The rows below fall into families. The same turns and mirrors carry the whole set onto itself and the rows of a family onto each other. For each named row, which other rows are in its family? Write them in the order they are listed.
These 39 rows form 13 families of 3 rows each.
bupi: [49 45 -3 23  5 -6 10  8 36]
kiku: [17 40 12 28 10 -6 18 16 37]
zemu: [ 42  -1 -32  48 -40 -30  -9  17 -49]
gog: [ 11 -26  -9  27 -12  12 -62  64  18]
mogal: [ 40  41 -15  18   3 -16   8 -17  29]
sul: [ 33  32 -10  22  -3  14  23   0  41]
Gogir: [ 10 -25 -17  20   0  25 -54  60  28]
pozip: [ 19 -31  -7  15  -7  24 -49  64  21]
fav: [  3 -16 -28  26 -13 -46 -24  -6 -45]
busa: [ 32 -13  -6  41 -14  36 -48  65  -5]
Dud: [ 14 -32  -4   1   4  35 -44  58   8]
nole: [ 16  46 -12   5  -8   7  34  19  23]
Per: [  8 -18  -5  -3   5  31 -44  51  29]
dubo: [ 17  -5 -30  51 -24 -35 -22  -7 -49]
Gik: [ 23  40   3  12  20 -13   9  -4  30]
Buz: [ 32  40 -15  22   6  -8  22  -6  34]
fid: [41 39  1 21  9  3 25 -1 28]
zufu: [  8 -26  -7   6  12  13 -62  54  16]
Fimo: [30 13 22 23 -5  1 44  3 11]
Deteg: [ 35  44   6  41 -16   1  21  24  25]
moba: [  9 -18 -10  15  -5  16 -60  48  39]
kul: [ 19 -18 -44  39 -34 -26  -2 -13 -43]
vor: [ 14 -34 -56  16 -24  -7   6 -12 -36]
rago: [  3 -28 -35  19 -23 -28 -31   1 -52]
Zak: [ 18 -27  -7  25  14  24 -60  58  -4]
totog: [  9 -26 -29  17 -29 -29  -3   1 -54]
Nove: [ 31 -38  17  16   4  39 -21  51   7]
dun: [ 29 -14 -34  31 -20 -54  -6   5 -44]
zivem: [ 16  11 -23   6  -7  17  37  -3  38]
fuvat: [ 11 -20 -26  46 -28 -31 -13  -4 -53]
teza: [ -2 -39 -30  12  -3  51 -25  34  14]
Ruv: [ 11 -21 -46  42 -23 -30 -22  -6 -49]
gizut: [  5 -19 -35  41 -23 -27 -40 -12 -41]
gifo: [ 16 -40 -24  24 -14  39 -49  52  12]
sunop: [ 18 -10 -48  16 -26 -21  -2  11 -62]
purug: [  3 -16 -16   8  -1  42 -39  61  -1]
kegob: [21 35  8  6  3  4 31  1 21]
Banen: [ 29 -45 -11  27 -28 -24   3  10 -53]
falem: [ 24  41  -8   4   3 -15  22 -16  18]

Same family as vor: zivem, teza
Same family as Banen: Fimo, Nove
Same family as gizut: mogal, moba
Same family as bupi: gog, dubo
Same family as Buz: Gogir, Ruv
Same family as sul: kul, gifo
Same family as falem: Per, rago
Same family as busa: zemu, Deteg
Same family as totog: Dud, kegob

